Rotation paths and how fast each direction turns (deg/step):
Each turn is a multiple of 5 degrees from 10 to 175, or 0.
Each row of a path follows its step; steps can be skipped.
Rotation 1:
step 9: [ -8  -5 -50  -1  18 -13  22  10 -11  24   2   0  -8 -18  -6  40   0  50
  -7  15  -7  -5   4  16  22   1 -15 -15  17  -1 -21 -22 -12   1  10 -27
  -9  49  15 -11  38 -22  10 -19 -30   1   1  -5   4  22  -9   4 -15  -6
 -12  18  10   0 -31  11 -41 -32 -25   5 -36 -17 -20  -2 -25  10  -5 -18
 -32 -17   5  44  23  -6  -3  16]
step 13: [ -9  12 -14 -20   1   9   0   1   2   7   0   8  48 -23   0  14  12   0
  24 -15 -16 -47 -14  -3  38  46 -20 -27  20  20 -22 -37   1   7 -20  -2
  16  -6  -4  -2  13 -14  11   3 -17 -31 -23  -2 -10  15  14 -22  20  -9
  16   8 -53 -23 -12   2   7 -37 -63  -8  14   8  -1  20 -26   9  -2 -20
   4   0 -25   5  13   6  -8   0]
step 15: [-19   3   8 -14 -27  33  -8  10   8  -1  24 -18   0  -4  23  52 -24  -5
  -4  -7  20 -10  -6 -38   2 -17 -37   1   1 -14 -17 -14  18  11  28  19
   0   4  23 -18  11   5 -29   1 -34 -28 -17   1   3  29 -11 -16 -13  -6
 -12 -18  15   6  17   1   8  -6 -35 -19 -21  18  22 -29  18 -20 -42   1
 -53  31  -4  14  24 -20  -6   7]
step 18: [ 10  20  -3 -36  -5  -3  -8   8  -8 -13   6   9  11  -4  -8  32 -16  12
  10 -12  28   6   4   0  35   1 -19  23  33   9  24 -14  10  74  18 -11
  15  13  13   1   3 -11  31 -26 -17   9 -20 -28 -31  -9   3   1  14  -9
  -7  -4  -2 -21 -42  19  10  -3 -34   7 -42 -24  11   6  17  -9 -11  13
 -16  24  -9  31   3  15  -3  43]
step 20: [ 13 -17 -11  -5  12  35 -10  15 -14 -18   4 -41 -12 -33   9  18 -19  19
 -10  -5 -37 -54  -3   5  43   9 -23  -7  31 -26  -1  -2 -11  15  -2 -16
 -10  10  -5  17  -8  11 -20   1   1 -12  -7   2  -1  47   3  -8   4 -24
  22  -9 -26  26   0  28 -22 -24 -37  -7 -25 -13 -20 -11   7  30  -8  -6
  -2 -20  -7  14  15 -32  43   0]
step 22: [  1 -26 -35 -12 -31   2 -16  -4  -2  18  16 -10  33  -6  26  60   6  15
  10  -8  16 -21  53 -16   2  15 -18  12 -16 -19  -9 -23   0   6  -2  10
  19 -36   7  15  35 -18   0  25  -8  -6 -30 -14   4 -24  25   1   2  -2
 -20  12  -6  -7  25  11 -35 -21 -26  12  -6 -22  13  13 -19  -3 -42 -18
 -10  23  11  36   0  -6  -4  22]
step 27: [  4   0 -28  23  19  15 -19  32  -2   4  27 -10   6 -39  14   6  10  -8
   1  16  33  -8  11 -11  17  17  27 -19  24 -11 -16 -48  19  13  34 -35
 -17  23   1  -9   7 -32 -15 -44 -16  -9 -39   5  13  32   7  -1   1 -20
 -11  12 -22 -16 -13  30 -30 -17 -36   0 -13  -7  13 -17 -17   7  19   7
 -30  19   3  26   2  -5  14  18]
step 28: [ 13   0   5 -15  16  10 -19  36   2  -5   0 -10  51 -23  -9  17   7 -13
 -22  -8  19  -4  -5   0  14   6 -21  -7  54   1 -14 -11   3  20 -15  27
  -5 -14 -15  22  -6 -10  -5 -11   2 -26  -5 -24   1  42  17  12 -15 -19
   5  16 -22   4   2  17 -18 -35 -52  -7 -51  25  42 -10   9 -13  39  -4
 -12  17  -7   9   1  -6  27  14]
step 31: [ -9   8 -22 -53 -15  14 -10  25 -12   2  -3 -15   6  -1  23  20   1   7
   6   5 -35 -24  -8 -30   2  51 -33   2  19 -17  10 -33 -15  22   6   8
  -8 -22  42 -27  -6 -17  -8 -12 -36 -10 -14   6 -16  15  14 -20 -12  -1
  26  -3 -39 -19 -17   6   3 -17 -33  12   6  -2   0  -4   5 -29 -24  -7
 -15  33   4  -1  14 -41  13 -19]
step 39: [-20  23 -24 -13 -30 -27 -14  -5  -9   3   6  28  58 -27   1  22  13  16
 -23  21   7 -22  29 -10  35  20 -46 -18  -7   0 -13  -9 -20  16 -15  -8
 -16   4 -14   7  26   4   3   2   0 -12  -7  -2  -4  17  22   3  -9  -3
  16  14 -36 -21  -8  15 -32   0 -33 -13 -17  13   9   7 -22 -18 -29  -3
 -35  46  23   4   5 -22 -24  -9]
Directions:
[ 3  2 -1 -6 -3 -3 -4  5  2  1 -6 -2 -3 -9  8  0 -8  1 -4  2  1  2 -4  7
  0 -1  1 -7 -6  2  2 -9  6  4 10  6  4  0  3 -7  1 -7  4  3  2  7  0 -1
  3 -2  1  2 -2  0 -2  8  0 -7 -5 -2 -7  9 -4  5  6 -5  4 -1 -1  0  0  3
 -4 12  2 -7 -7 -7  0  4]
85
[ -3  -6   1   4  -2  -3  -1   1   2   4   6   6  -4   3  -1   1  -2  -3
  -2   1  -1   0  -2   0  12  -5   7  -8  -3   3   1  -5   6  10   5  -6
   5  12   1  -2  -3  -1   5   0  -2  -7   5  11  -2   2  -3  -4  12   6
  -6  -8   1  -2   4  -5   4   3   1   0 -10   0   2  -4  -2   1  -3   2
  -5   1   1   0   4   6  -5   2]
125
[ -2  -7   5  -3  -1  -6   2   1  -2   1  -2   4   5   0   5   0   0  -1
   5 -10  -7   1  -1   2   3  -2   0  -2   4   1  -8  -4   6   2 -10  -1
   4  -3   1   0   7  -3   5   9  -9   7   0  -4  -1  -5  -7   4   0  -7
  -1   0  12  -4  -9  -6  -1   2   1  -1  -2   3  -2   2  -5  14   4  -5
   0  -8  -3   3  -3   2   4  -3]
90
[ -5   3   4  -2  -3   6  -1  -6  -1  -1 -12   8   2   0   4  -2   0  -1
   6  -2   6  -8  -4  -2  -4  -1   2   0  10   3  -2  -4  -4   4   0  -9
   0   0  -3   6  -6   0  -2  -5  -5  -2   9   0  -2   2   0   2   2   5
   6  -1   7  -8   1  -3  -5  -4  -1   2  -3  -3  -1   6   7  -6  -6  -8
  -2  -1   1 -11  -8  -2  -5  -2]
140
[-10  -5  -1  -3   2   2   3 -10   6   5   3  -6   6   4   1  -3   8  -3
  -4 -10   2  -5   3   3   6  -2   3  -7   0   0  -1  -5   0  -5   5   8
   2  -7   8   3  -4   4  -5   9   3   1  -3   3  -9   1   2   2  -5   2
   4  -3  -5  -1   6   0   2   1   1  -2  -2   0   5   1  -7   2  -6  -9
   3   6  -1  -6   5  -8   1   0]
45
[ -3  -2   4   2  -7  11  -1  -4  -2   4   6  -5  -6   6   5   6  -8   5
  -1  -4  13  -6   4   0   2  -2  -1   5  -1  -3   2  -8   7 -11  -2  -1
   1   3  -1  -2   0  -9   5   1   4   3  -4  -7   0   1  -5   9  -1  -1
   2  -3   4   2   4   0   3  -3   6   4   2  -1  -5   2   1   0   0   8
  -1  -2  -6   0   1   2 -12  -2]
100
[  5   4  -2   3   3 -10   1   0   2  -6   5  -2  -2   0   6   4  -3  -8
  -9  -4  -1  -6  -9  -4   4  -3  -3  -1  -3  -5   3  -6   0  -4  -6   4
  -5  -5  -1  10   0  -2   4   3  -2  -6   3   5  -2  -3   9  -3   3  -5
   1   2   4  -4  10   5   5   2  -6   4   8  -1  -2  -1  -1  -6   3  -5
  -4  -7   1   6  -8  -1  -4  -2]
45
[ -3  -4   1   9   2   1   1   0  -7  -6   6   6   2   3   1  -5  -4  -2
   9   7   2  -4   9  -6  -2  -5  -2  10   4   0   0  -3   6   6   1   1
 -10  -6   2   1   3  -1   2   0   4   6  -2   6  -9  -1  -2  -6  -7  -3
  -4  -6   0  -1  -6  -6   3   3  -2   1   5  -5   4   2 -10  -7  -5   3
  -6   3   4   1  -5  -4   2   1]
90
Rotation 2:
step 1: [ 20  -6  19  14  23  12  -4   5   3 -28  16   1  -6  26 -12 -20   0  11
  13   4 -10 -27 -47   1   3 -16   5  24  28  20 -13 -22   9  47  18   8
  11 -20 -39 -23  -2   5 -20 -19 -29  12  13  16 -30  43  43   5   0  14
 -17  -7   5 -12  -6  39   8  18 -17   3 -31  -6  19  33   0   4 -25  17
  21  15   8 -36  -2 -19  34  20]
step 8: [ 20  24 -20  38   5 -22 -22   4  21  26 -34 -17  26   0   8  24 -14  -6
  25  28 -39  -9  12 -16  -4 -18   2  37  -5 -34  -9  -6 -18 -16   5   0
  11   6   4  15 -12 -28  19  -3  20  12 -24  -5 -24 -31  -8 -36 -40  -9
  40  10  -8   6  -4  -3  24 -32   3  -7 -34   4  -5  -2 -26   4 -31 -18
 -24  27  10 -12   6 -28 -13  31]
step 9: [  8 -26 -18  -3  65 -31   2 -12  25 -23 -35 -29 -30   5  -5 -31 -16 -11
 -32 -36 -11  -5 -28  13 -29   6   0 -14  31  -9  -4 -23  16  -5  16  -7
  33 -25  11  -9 -12 -21 -33  14  -2  21  19  -3 -21   7  29  -4  11  -2
  13  20   0   9  12  15   3  10 -23  38 -10  -8 -13  34  -3 -23   0   4
  -7  34  22 -26  16   2  19  -2]
step 13: [ 37   0 -22 -24 -31  -1   2 -22  35  16 -15  -7   9  -6 -31  23 -15 -13
   3 -20   8   1  10  22   8   7   1 -10  10  -4  -8   2  25  55  22  -3
 -21  10   7 -17 -16  56 -19  30 -52   0  -6 -35 -24  27  37 -20 -22  10
 -11   1  20  32 -27  29   9  11  -2  10 -16   4   6  32  -5  -6  12   2
  21  14 -10  -7   3  -3 -11  -1]
step 15: [-28  18  24 -21  24   0  14  21 -17   6  13  19  -8  19  19 -12  20   3
  13  31 -17 -15  11  -1 -25   6  15 -49  -3  31 -20 -41  -6 -18 -25  -9
  12  11  20 -30 -38   1  31 -11  12   4  22  -5  -2 -37 -15  17  42   4
  32  -8  36 -21 -15 -21 -11  19  10 -12  17  17   1 -17  -5  10  -7  34
 -25 -13 -20 -33 -12 -13   5   8]
step 22: [ 32  18 -33  33  -9   1  17 -32 -14  -5   6  34   4 -14   0  30 -20 -10
  14 -17  18  19  16   3  52  33  -6  -7   1  -3   8  13   6 -14  -7  -5
  17 -36 -20 -31  -6  21  -4 -13  22 -18 -18  -5 -30 -11 -44  32  -2  24
 -13  20  -4  35 -24  16  24  37   4   6  28  -6   4 -17 -10 -15  -2 -19
  20 -19 -31  -9   2  -3  27 -17]
step 23: [-14  13  16   3  27   9  29  33  -5  -9 -13  15  -6  14  -1 -24  24  10
   6  47  -9  -3  20 -21 -17   8  -3 -18  -3  13  11   6  -5 -11  -8 -18
 -35  -9   9 -14 -25  12 -37 -19  24  -5  -8  11   3  19   1 -26 -14   8
  40  13   9 -10 -19  34  -1  52  28 -29  12 -17 -23 -33 -21 -17  26  -3
 -20  15 -28 -12 -38 -23 -25  23]
step 29: [  6  13  23  12  12  16   5   3  11 -11  40 -23  20 -58  23  -1  -4   5
  15  19 -15 -11 -26  37 -14 -15   3   4  31  28  13  27  42  17 -12 -26
  10  -1  26  27  40 -33   0  35  12 -16   5   6   3   1   9   8  12  39
   4  -4  -3  -7  -8  25  27   0 -17 -24   5 -20   5  11  39   8  27  13
 -17  14  10  25  29  -9  26   4]
step 30: [ -3  34 -19  13 -15  -7   9  -2 -15 -18 -11  21 -30 -32 -40  22 -31   4
  40  15   9 -21  -7  14  -6   8   3  10 -15 -21  39   9 -17  40   4  32
  23  -1 -28 -31   4  22   7  -5  11  -4  18   1   4 -43  -8  23   1  11
  -6  16  30  -6   5  13  27  14 -57 -12  32   8  43 -20 -11   2   2  -9
  -7  -5  10 -25  -3   9  16 -12]
step 32: [ -4 -17   8 -23 -19  20 -11  27   6  -2  11  31  44   5  60 -23  51  -8
 -10  13 -29  42   9  20  24  17   0  12  29   5  26 -37  -5   2  -9   8
  -4  14  20  -7  17   2 -20  30 -33 -10  11   2 -30  21  28   5   1  20
  16 -24  -4   2 -27  23  -6   9  19  -1  -4  -1 -16  32   8 -18   5 -20
  -9 -17   8 -12   8   6 -17  24]
Directions:
[ 0  0  2 -2  4 -2 -2  3 -1 -4 -1  7  3  7  6  0  1 -4 -1 -2  4 -2  0  5
 -2  3 -6  6  8 -9  8 -9 -7 -1  1  7  4  7 -7 -2  2  8 -2 -1 -2  8  2  4
 -5 -2  2  4  3 -4  0  5  6  8  8  4 -5  9  0 -2  0 -1  8  4 -1  2  0  1
  6 -8 -1 -1  9 -5  2 -8]
175
[ -1   4  -2   8  -5  -6  -5   0  -3  -3   6  -8   5  -7   5   0  -4  -1
  -4  -7   7   1   4   7  11   4   4  -2  -7   4   4  -2   2   1   3 -11
  -3   3  -4  -3   1   2   2   6   3   0   1   8   5  -5   3  -5   9   0
   1   6   1   2  -1   2 -10   1   3  -9   5  -1   0  -7   4  -3  -5   4
  -1   2   4  -6   5   3   0  -2]
95
[ -7  -7  -6  -1   5  11   5   1   8   5   0  12  -4   4   2  -2   1   2
 -10  -3   0  -8  -4   1   4  -2   8   3   3   0   4  -4   2  -3   0   0
 -12   0   3  -7   6   1  -5   0   4   2  -5  -1   0   1  -2  -8   7   3
  -3   1   1   2  -6   1  -2   3   3   3  -8  -3  -2  -3  -5  -8  -4   0
  -1   0   2  -6   1   2   7   4]
80
[ -2  -5   4  -8  -4   8   1   4   2  -2   1  -4   1 -10  -6   0   6   5
   1   6  12   7   0   6  -1   0  -1  -1   3  -9   3   6  -3  -5   4   4
   1   2  -3  -7   2  -2  -2   1   0   8   9   1  -2  -4  -1  -3  -4  -8
  -1  -3  -3  -5   0   4   1  -1   4  -3   3  -3  -1  -6  -5  -8   1   0
  -1   6  -2   5  -2  13   4  -4]
55
[  0 -10   0   3  -4   9  -4   5   1  -5   1   0  -2  -1   7  -8  -4   1
  -6   2   6   8   1 -10   4   2  -5   0  -3   0  -5  -2   0  -4   0  10
   2   2  -8  -1  -8   4   9   4   2  -1  -2  -1   3   4  -2   9   0   9
  -1  -3  -3   0  -2   4  -2  -7  -3  -6   2   0  -2   2   0   2  -2   2
   9  -3   3  -8  -6  -1   8   6]
70
[ -3   5  -4  -5   4   0  -3  -2  -1  -8  -3  -2  -2  -7   1  -2   5   8
  -2  -7   0  -2   2   1   4 -11   0   9   1  -4 -10   2   9   2  12  -8
   4   4  -2  -4   4  -1   2   6  -5  -1   1  -3  -4   5  -1   7   1   9
   3  -2  10   5   0   3   2  -2  -2   4  -4 -10   1   1  -2   2  -3  -5
   2   6   3   4   0  -2   1  -6]
90
